Here is a table of points, one per row:
[-0.2  1.1  0.6 -0.8 -1.2  1.  -0.2 -2.  -1.5  1.2 -0.4 -0.4  0.8 -0.3
  0.7  0.4 -0.4  0.4 -1.  -1.5  0.   0.8 -0.2 -0.1]
[-2.5  0.2 -1.9  0.3  0.8 -1.  -0.9 -0.1  0.5 -0.4 -0.1 -0.4 -0.2  0.8
 -1.5  0.2 -2.2  2.6 -1.1 -0.9  1.1  0.7  0.3 -0.1]
[ 0.7 -0.8 -1.1  0.3  0.6 -1.4  1.3  1.3  1.1 -0.7 -1.7  0.6 -0.1  0.5
 -1.1 -0.7  0.7  0.6  0.3  0.4 -1.  -1.6 -0.5  0.8]
[ 0.2  0.5  2.2 -0.1  1.3 -0.7  0.3 -0.5  0.7 -0.8 -0.9  1.1  0.6 -0.3
 -1.   1.3  1.7  0.9 -1.3  2.2  1.1 -0.5  0.8 -0.2]
[ 0.1  0.9  0.9  0.6  1.2 -0.3  0.   0.7 -0.4  0.  -0.7  0.9  1.4  0.5
 -0.7 -0.2 -1.8 -3.3  0.7  0.3  0.8  0.   0.2 -0.5]
[ 0.6 -0.4  0.1  1.5 -1.5  1.1 -1.7 -0.3 -1.2 -1.8  0.   0.  -1.2 -0.6
 -0.3 -0.4  0.8  0.6  1.4 -0.1  0.3  0.3 -1.6 -2.1]
[-0.8  1.4  0.8 -0.1 -0.4 -0.6  1.6  1.8 -0.5  1.2  0.3  0.1  0.9 -1.
  0.2  1.9  1.4  0.9  0.7 -1.1 -0.6 -0.2 -0.8  0.4]
[-1.5  0.7  0.8  1.2  0.4  0.5  0.3 -0.7  0.4 -0.5  0.5 -0.1  1.7  0.7
 -2.9  1.6 -1.4 -1.3  1.  -0.5 -0.8 -0.7 -1.1 -0.4]
[ 0.3 -2.2 -0.1  1.2 -0.8  0.4 -0.3  0.8  1.2 -0.8  0.8  0.4  1.5  0.2
 -0.3 -1.1  0.   0.4 -0.3 -1.3 -0.5 -0.8  0.2 -0.2]
[ 1.   0.5  0.   0.2 -0.4  1.9 -0.9  0.3 -0.4  0.8  0.5  2.1 -1.2  1.1
 -2.1 -1.2 -1.1  0.9  0.9 -0.1 -1.8 -0.9  0.   1. ]
[ 0.7 -0.1  0.8 -1.3 -1.8 -0.7 -1.  -1.3  1.2  0.7 -1.6  0.   0.6 -0.8
 -0.3 -1.4  0.   0.   1.1 -0.5  0.1 -1.1  0.  -0.6]
[ 1.7 -1.4  0.3  1.2  3.  -0.4 -0.3  1.   0.4  1.2  0.5 -1.9 -0.2  0.4
  0.5  0.6 -0.3 -0.1  2.2 -0.5  0.1  1.3 -0.8  0.2]
[ 0.1 -0.6 -0.3 -0.6 -1.1 -1.7  0.6 -2.3 -0.5  1.3  0.3  0.9 -0.2  0.5
  0.   0.2 -0.2 -0.4  0.7 -0.5 -0.8  1.4 -1.1  0.4]
[ 0.5  0.4  0.4  1.  -0.5 -1.3 -0.2 -0.3  0.6 -0.2  1.2  0.3  0.1  0.
  1.  -0.4 -0.5  1.3 -0.2 -1.6 -0.8 -0.7 -0.3 -0.6]
[-0.1 -0.6  1.3  0.2 -1.6  0.6  0.3 -0.4 -1.3 -0.1  0.6 -0.7  1.1  0.2
 -0.7  0.7 -0.1  0.6  0.   1.6 -0.4  0.6  0.2  1.9]
[ 0.8 -0.6 -0.4  0.9 -0.8  0.4  0.1 -0.2  0.5 -0.3  1.   0.4 -0.7 -2.9
  0.2  1.9 -0.1  0.5 -0.4  0.5 -0.6  0.2 -2.1  0.6]
[ 1.   0.1  1.  -1.1  0.4 -0.7  1.3 -0.7  0.9 -1.2  2.7  0.4 -0.1  0.1
  0.  -2.2 -0.1 -0.2 -3.4  0.8  0.2 -0.3 -0.6  0.1]
[ 0.4  0.4  0.2  0.6  0.1  0.6  1.6  1.   0.   1.3  1.2  0.5 -0.6 -0.8
  0.3  0.5 -0.2  0.   0.6  0.8  1.   0.7  1.2 -2.9]
[-1.   0.9  1.9 -0.3  1.1 -0.3 -0.8  0.4 -1.6 -1.4  1.  -0.3  0.4 -1.6
  0.7 -1.2 -0.7  0.7  0.4 -1.4 -0.1  0.9  1.9  0.9]
[ 0.4  0.2 -0.5 -1.  -0.6  0.6 -0.3  2.3 -0.4 -2.6 -1.3 -1.2  0.  -1.1
 -0.1  0.  -0.3  0.2  0.4  0.5  0.6  0.9 -0.4  0.2]
[ 1.3 -2.2 -1.1 -1.  -0.3 -0.6  1.3  0.3 -2.  -0.1 -0.9  0.2  2.2  0.7
  0.4  0.2  0.2 -0.1 -0.3 -0.7  0.5  1.   0.4 -0.9]
[-0.1  0.4 -1.1 -2.3  0.6  1.9  0.5 -1.   1.1 -0.1 -0.3  1.  -0.7 -2.
 -1.1  0.1  1.8 -1.3 -0.2 -1.9  0.6 -0.5  0.   0. ]
[-0.7 -2.   3.2 -1.7 -0.1 -0.1 -0.6 -0.8  0.3  0.6 -0.5  0.1 -1.3  0.4
  0.3  0.2  0.2 -0.6 -0.5 -1.  -0.1  0.  -0.8 -0.2]
[-0.7 -0.6 -0.1  0.   1.   1.9  0.8  0.9  0.3  0.5  0.9 -0.1  0.7  2.1
  0.1  1.5  1.2  1.2 -0.9 -1.7  1.7 -0.8  0.4  0.6]
[-0.5  0.4  0.1 -0.9  0.5  1.2 -0.5 -1.  -1.4  0.   0.4 -0.6 -1.3  0.9
  0.3 -0.6  1.5  0.5  1.7  0.6  0.  -1.4  0.6 -1.9]
[-1.  -0.1 -0.7  0.4  0.6  1.3 -1.6 -0.1  1.5 -0.4 -0.5  0.   0.8 -0.1
  1.5  1.4 -0.1 -0.3 -1.9  0.8  0.4  0.5 -0.4 -0.9]
[-1.6  0.4  0.  -0.3 -0.1 -0.5  0.4 -0.6  0.9 -0.2  0.4 -1.6  1.1 -0.9
 -1.3 -1.6  1.5  0.6  0.6  0.6 -1.2  1.5  0.5  1.1]
[ 0.7  1.6 -1.5  0.9 -0.2 -0.9  1.  -0.3 -0.7  1.2 -1.1 -1.7  0.  -0.6
  0.3 -0.5  0.4 -1.7 -0.6  0.  -1.6 -0.8 -0.1 -0.1]
[ 0.7  0.   0.6 -1.4  1.2 -0.6 -0.5  2.2 -1.3  0.4 -1.   1.9 -1.3  0.6
 -0.1  0.3  0.5  0.2 -1.  -0.2 -2.2  1.   0.3 -0.9]
[-2.4 -1.1 -0.7 -1.1  0.3  0.1  0.   0.3  0.   0.3  0.5 -0.1 -1.  -0.8
  1.7  0.2 -1.9 -0.7 -0.2  2.1 -1.1 -0.4 -0.6  0.4]
[ 0.7  2.1 -0.9 -2.2  0.4  0.2 -3.3  1.7  0.8  0.9  1.6  0.3  3.   0.1
  0.7  0.2 -0.3 -0.3  0.1 -0.3 -0.2 -0.4 -0.5  0.4]
[-1.8  0.9  1.1  1.  -0.6  1.2  0.3  0.8  1.1 -0.8 -1.4 -0.8  0.5  1.9
  2.  -1.   1.8  0.1 -0.5 -0.3 -1.9  0.4 -1.7 -0.3]
[ 0.7  1.5 -0.7  2.1  0.5  0.9 -0.3 -1.1  0.1 -1.2 -0.1  0.4 -0.8  0.6
  1.1 -0.4 -0.5 -0.7 -0.9 -1.2 -0.6  0.9  2.1  1.7]
[ 0.5  0.3 -0.4 -0.1 -1.4 -0.6 -0.7  0.6 -0.2  1.6  0.9 -2.4 -0.3  0.9
 -1.  -0.7  0.5  0.5 -0.6  0.9  0.6 -0.1  1.3 -2.2]
[ 0.3  0.2 -0.9 -1.2 -0.2  2.1  2.1 -0.3  1.   0.2  0.5  0.2  0.1 -0.7
  0.1 -0.8  0.3  1.2  1.8  0.3 -0.6  1.8  0.7  0.4]
[-0.1 -1.2 -0.6  1.   0.2 -0.8 -0.1 -1.4 -0.7  0.4 -0.1  0.2 -0.6  0.4
  1.5  0.5  0.9  0.6  0.6 -0.6  0.3 -0.8 -0.4  0.5]
[-0.2  0.6 -0.9  0.4 -1.  -0.8 -0.6 -0.5 -0.8 -0.3 -0.6  1.6 -0.5  0.2
 -0.1  1.9  0.4  0.8 -0.6  1.2 -0.9  0.   1.4 -0.8]
[-0.8 -0.1  0.5 -0.7  1.7 -0.9  0.  -0.4 -0.1  0.5 -0.4 -1.5 -0.7 -0.4
  0.7 -0.4 -0.5  1.3  0.7  1.2 -0.1 -1.7  0.3  0.2]
[ 1.5 -1.3  1.  -0.6  0.1  1.2 -0.1 -0.7  1.4  0.  -0.7 -2.2 -0.6 -0.3
 -0.8  1.5 -0.4 -0.2 -0.8 -1.  -2.3  0.1  2.7 -1.3]
[-0.3 -1.2 -0.8  0.1  1.   1.7 -0.3  0.3 -1.5  1.4 -1.7 -0.4  1.  -0.2
 -0.9 -2.  -0.7  0.  -1.9  0.5  1.3  1.1 -1.7  0.1]
[ 0.3  0.3 -0.3 -0.1 -0.6  0.5  1.7 -0.1 -1.9 -2.   1.7 -1.1 -0.2  0.4
  0.6 -0.1 -0.5 -0.6 -0.2 -0.1  0.4 -2.5 -0.5  0.3]
[-0.2  1.7  0.5 -0.8 -1.6 -0.6  0.5  1.2  1.5  0.3  0.2 -0.8 -3.1  1.3
 -0.6  0.1 -0.6 -0.7  0.2 -0.4  1.5  1.9 -0.3  0. ]
[-1.3  0.7 -0.6  0.7  0.4  0.4  2.   0.4  0.6  0.8 -0.7  1.   0.1 -1.1
  0.4 -0.4 -1.7  1.   0.1 -1.  -0.3 -0.6  0.6 -2.3]
[ 0.7  0.1 -1.1 -0.9 -0.3 -0.2 -0.3 -0.1  0.   0.8 -1.4  0.  -1.3  0.
  0.9  1.4 -0.8  0.6  0.8 -0.1  1.5 -1.   0.1  1.4]
[ 1.6  1.4 -0.6 -0.4  1.7 -1.3  0.2 -1.4  0.2 -1.9 -0.3 -0.7 -0.3  0.8
 -0.5  0.3  1.  -0.2  0.6  0.   1.6  1.6 -0.8 -0.8]
[-0.2  0.4 -0.8  1.6  1.1  1.3 -1.5 -0.3  0.3  1.9  1.3  0.5 -0.3 -0.9
 -0.7 -0.6  1.3 -0.2 -0.7  1.9  0.1  0.3  0.3  0.8]
[-1.8 -0.2  0.2  1.1  0.  -1.7 -1.   1.5 -0.7  0.3  0.5  0.2 -1.  -1.4
 -1.3 -0.9  1.9 -1.1 -0.3 -1.7  0.8 -0.7  0.9 -0.1]
[-1.7 -1.4 -1.5 -1.2 -0.7 -0.4 -0.5 -0.4  0.1 -1.3  1.6  1.3  0.5  1.2
  0.8 -0.3  1.1 -1.6  1.1  0.5 -0.2  0.5  1.9 -0.2]
[ 0.9  0.3  1.6  1.7 -1.  -0.4  0.4  0.   1.3  0.5 -1.2  1.7  0.6 -0.6
  1.4 -0.8 -0.4  0.6  1.7  0.8  2.2  0.4  1.   0. ]
[-0.6 -0.7  0.4  0.2 -2.1  0.9  0.4  1.5  0.2  0.3 -0.2 -0.6 -0.2  0.7
 -0.7  0.5 -0.5 -0.8 -1.   0.5  1.2 -0.3  1.3  2.2]
There is one direction along which these points spread out most. Take the direction at right angles to it along which they spread out most. Go by this last direction. For each point below, how far along it does it lie, from 0 to 99? The average is 50, and the first point in the table lies past the average. One standard deviation of the points above along it is 16.
[-1.8 -0.2  0.2  1.1  0.  -1.7 -1.   1.5 -0.7  0.3  0.5  0.2 -1.  -1.4
 -1.3 -0.9  1.9 -1.1 -0.3 -1.7  0.8 -0.7  0.9 -0.1] 49
[ 1.5 -1.3  1.  -0.6  0.1  1.2 -0.1 -0.7  1.4  0.  -0.7 -2.2 -0.6 -0.3
 -0.8  1.5 -0.4 -0.2 -0.8 -1.  -2.3  0.1  2.7 -1.3] 67
[ 0.7 -0.1  0.8 -1.3 -1.8 -0.7 -1.  -1.3  1.2  0.7 -1.6  0.   0.6 -0.8
 -0.3 -1.4  0.   0.   1.1 -0.5  0.1 -1.1  0.  -0.6] 66
[-0.2  1.7  0.5 -0.8 -1.6 -0.6  0.5  1.2  1.5  0.3  0.2 -0.8 -3.1  1.3
 -0.6  0.1 -0.6 -0.7  0.2 -0.4  1.5  1.9 -0.3  0. ] 41
[ 0.5  0.3 -0.4 -0.1 -1.4 -0.6 -0.7  0.6 -0.2  1.6  0.9 -2.4 -0.3  0.9
 -1.  -0.7  0.5  0.5 -0.6  0.9  0.6 -0.1  1.3 -2.2] 46
[-0.3 -1.2 -0.8  0.1  1.   1.7 -0.3  0.3 -1.5  1.4 -1.7 -0.4  1.  -0.2
 -0.9 -2.  -0.7  0.  -1.9  0.5  1.3  1.1 -1.7  0.1] 29
[-1.  -0.1 -0.7  0.4  0.6  1.3 -1.6 -0.1  1.5 -0.4 -0.5  0.   0.8 -0.1
  1.5  1.4 -0.1 -0.3 -1.9  0.8  0.4  0.5 -0.4 -0.9] 36
[ 1.   0.5  0.   0.2 -0.4  1.9 -0.9  0.3 -0.4  0.8  0.5  2.1 -1.2  1.1
 -2.1 -1.2 -1.1  0.9  0.9 -0.1 -1.8 -0.9  0.   1. ] 60
[ 0.4  0.2 -0.5 -1.  -0.6  0.6 -0.3  2.3 -0.4 -2.6 -1.3 -1.2  0.  -1.1
 -0.1  0.  -0.3  0.2  0.4  0.5  0.6  0.9 -0.4  0.2] 38
[ 1.6  1.4 -0.6 -0.4  1.7 -1.3  0.2 -1.4  0.2 -1.9 -0.3 -0.7 -0.3  0.8
 -0.5  0.3  1.  -0.2  0.6  0.   1.6  1.6 -0.8 -0.8] 31
[-1.6  0.4  0.  -0.3 -0.1 -0.5  0.4 -0.6  0.9 -0.2  0.4 -1.6  1.1 -0.9
 -1.3 -1.6  1.5  0.6  0.6  0.6 -1.2  1.5  0.5  1.1] 67
[-0.5  0.4  0.1 -0.9  0.5  1.2 -0.5 -1.  -1.4  0.   0.4 -0.6 -1.3  0.9
  0.3 -0.6  1.5  0.5  1.7  0.6  0.  -1.4  0.6 -1.9] 65
[ 0.1  0.9  0.9  0.6  1.2 -0.3  0.   0.7 -0.4  0.  -0.7  0.9  1.4  0.5
 -0.7 -0.2 -1.8 -3.3  0.7  0.3  0.8  0.   0.2 -0.5] 17
[ 0.2  0.5  2.2 -0.1  1.3 -0.7  0.3 -0.5  0.7 -0.8 -0.9  1.1  0.6 -0.3
 -1.   1.3  1.7  0.9 -1.3  2.2  1.1 -0.5  0.8 -0.2] 42
